rotation steps, each row followed by its count of steps
The counts run from 0 to 519.
[ 42  12  18  23 -11  18  15 -11 -25  18  -6  -1  15 -15  30  26  -2 -29
 -18 -42  19 -19  -7  21 -13  28  -8   4 -15 -17  10  -5  21  24]	259
[  3   2  39  16   3   2   2   8  -7  -3   4  10   9 -25  41   9   3  -6
  11  -3 -10  31  -2  -1  30   8 -36  30 -35 -31  39  13  -5  -1]	470
[ 22 -10 -18 -22  -3   3  18   2  27 -25   0  47  39  -9   9 -17   2 -28
   4  24  12  44  -5 -16 -28  15 -11  29 -22   7  10   8   7  22]	382
[-14 -13  21  -4  -6 -22  33  18   5  -7 -26  34 -22 -20   3  14 -28 -32
  -7   3  14  32  30   3  35 -12 -11  15 -31 -22  19  19 -10  11]	320
[  6  30  33  27   9 -29  20 -17  13  -3 -11  22  39 -37 -16  21 -10  -4
  -9  32   6  12  -3  -4  25  20  -9  24 -18   3   8  10  32 -16]	61
[ 22   2 -26  14  -4   1  -2 -14  34   8   2  10  16 -26 -29  -5   2  -1
   6  37  29  11 -28 -31 -20  33  12  -4 -19 -23  36 -16   3 -26]	136
[ 23  23   0 -21  -4  10  11 -10  -6  17 -24 -21  33  -3 -27  29  -2   4
 -10  -5  25 -30 -40 -13   9   0   4 -16 -18 -29  26   6  43 -24]	351
[ 30 -26 -17  -2 -13   0  -3  -4  34   1  20 -17 -15 -11 -33   8  17 -29
   4  -4  28   5  -9 -20  -5  48   2 -26 -22 -21  34 -26   9  -3]	421
[ 22  -6  18  25 -22   5  32 -11 -20   2 -10  14 -21 -28   4  45 -24 -23
 -16 -24   1  13  27  -5   0  12   4  11 -27 -37  -5  -5  21  30]	497
[ 13   4  16  27  10 -12  13 -18  16 -22  11  26  -9 -45 -13  17  -9 -17
 -12  25  -3  50  26 -30 -14  16  -1  14 -19 -14   3  -6  10  22]	211
[ -4  27  20   0   9 -19  26  -7  13  -2 -16  33  13 -38 -39   9 -18 -19
 -27  44  16  20   5   0  25 -11  13  11 -17  -2   0  16  13 -21]	62
[ -1  33   4 -14  -1  26  23  -8 -13  16 -43  21  40 -21  19  19 -31   6
  -8   9   7   0 -14  -8 -16 -32   7  16 -15 -24  23  11  23 -23]	458
[ -6  35   6   5   1  17  24 -12  -5  15 -45  25  44 -23  13  29 -33   8
   0   6  11  -9  -9  -2  -9 -15  -2  10 -15 -21  32   5  35 -14]	65
[  5   8   3 -19  -8 -12  30 -10  -5   6 -28   0 -27 -25 -42  33 -33 -28
 -36   4  31   1  16 -15   9 -18  29 -23 -11 -25  -1   3  20  -6]	348
[  7   4  13  -3 -10 -11  -3 -15  18   5   2 -48 -13 -28 -16  32   4 -13
   4 -13  21  -3  -7 -23  12  36   5 -26  -7 -25  30 -26  30 -39]	266
[ 20   3   7  23  28 -17  -8 -15  35 -17  24  20   9 -28 -18  -3  16 -28
  -3  27  18  32  -4 -25  -9  41 -18  -3 -21   4  27 -10   1  15]	56
[ 35  17  13   3   7  -6 -26 -14 -11  12   1 -18   7 -26  26  -5  10   4
 -19  10  45  -5 -40 -38  -9  10  -8   1  -9 -36  34  13  -5 -33]	288
[  1  17  22 -57  20  -6   1  -3  10 -30   9 -38  17  -6 -13  12  28 -22
  -8  -7   7  21 -13 -33  16  -2 -23 -13 -17   3  25   5  37 -10]	511
[ 16 -18 -12 -43 -19 -30  11  -3  14  -5 -14 -12 -29 -13 -32   7 -13 -17
 -23  15  49   6  -5 -43   5  -5  21 -15  -3 -20   4   7  12 -25]	114
[ 14  18  -3 -15   3  27  27   5 -12   7 -23  55  21 -17  16  -7 -20 -37
 -25  11  15  18   4  15 -20 -25   7  23 -24  -6   7  20  -4  19]	149
[  1  -7  -3 -17 -20 -23  29  10  13  17 -33  27 -15 -20  -4   1 -33 -43
 -22  10  54  -4  11  14   8  -1  23   2   1   0   2   7  -8 -24]	479
[ 31 -12   0  26   5 -23   9 -11  20 -13   7  46   4 -24 -19  -3  -7 -12
  -8  38  20  35   1 -31  -7  23 -11  18 -29 -14  10  12  -6  26]	57
[ -5  -6  -2  -5  15 -29 -17  -7  28 -10 -22   8  17 -14  33   8 -11   5
   6   2  38  10  -8 -54 -21  10 -22  -2  -2  -2  51   0   2  -6]	139
[ 31 -20 -13 -31 -19  20  14  13  25 -10  27  -4  27  -1  -5  -5  32 -41
  13 -14   8  20 -22  10   2  41 -18  10 -27  -2  22 -10  19   6]	489
[ 45 -42 -26  -4 -32  -2   4   1  10  -1   7  -2 -24  -8  -8   9  -3 -16
  -3  -7  32  12  -9 -39 -22  31   3  -6 -21 -40  20 -12  -2  16]	29
[ 38   8   6  -7 -12  28  -3   1 -18  25   6 -33   0 -12   5  15  16 -17
 -11 -22  26 -19 -35  -1  10  12  -2 -11 -25 -48  37  -4   9 -23]	26
[ -8   6   8 -53 -18  -5  16  10  20   5 -18 -22   7 -14  -4   5   4 -31
  -3  -2  24  -1 -13  11  30   2  16  -3  -3   1  23  -2  24 -60]	483
[ -8  11  26 -29  -3 -17  34   7  18  -9 -11   4   4 -20 -17  16  -2 -56
 -19  -3  18   9  20  30  34   7   4   1  -8  25  -3  -2  29 -14]	170
[  5  -5  29   2 -12 -34  31   7   4  -7 -23  18  32  -5  27  31 -13 -15
   8 -22  13  -4   4  10  29  22 -32  29 -23   2  16  14  34  10]	168
[ 34 -32  -4  -9 -17 -20  -6   4 -16   1  -4  -7 -23  -2  15   7  -6 -10
  -9 -14  41   1 -15 -45   1   8 -14  -2 -25 -45  27  16  -9  15]	30
[ 19  15  33  16 -10   5  21  -6 -39  16 -19  -4 -18 -21   4  42 -17 -15
 -25 -25  12 -11   7   4  23  -3  -3   0 -31 -48  17  10  15  15]	498
[ 11  12  33 -28 -11  -1  26   2 -27  -2 -27  -3  -3 -12  44  20 -16 -42
 -32 -37  25  -4  16  13   6 -13  -2  12  -1   1  -7  10  16   6]	19
[  3  -4  -5 -53   1   9  -2  15  27  -4   5 -23  21   6   5   1  26 -45
   7 -25  27  -1 -19   3   3  23 -14 -18 -15  15  42 -11  22 -15]	95
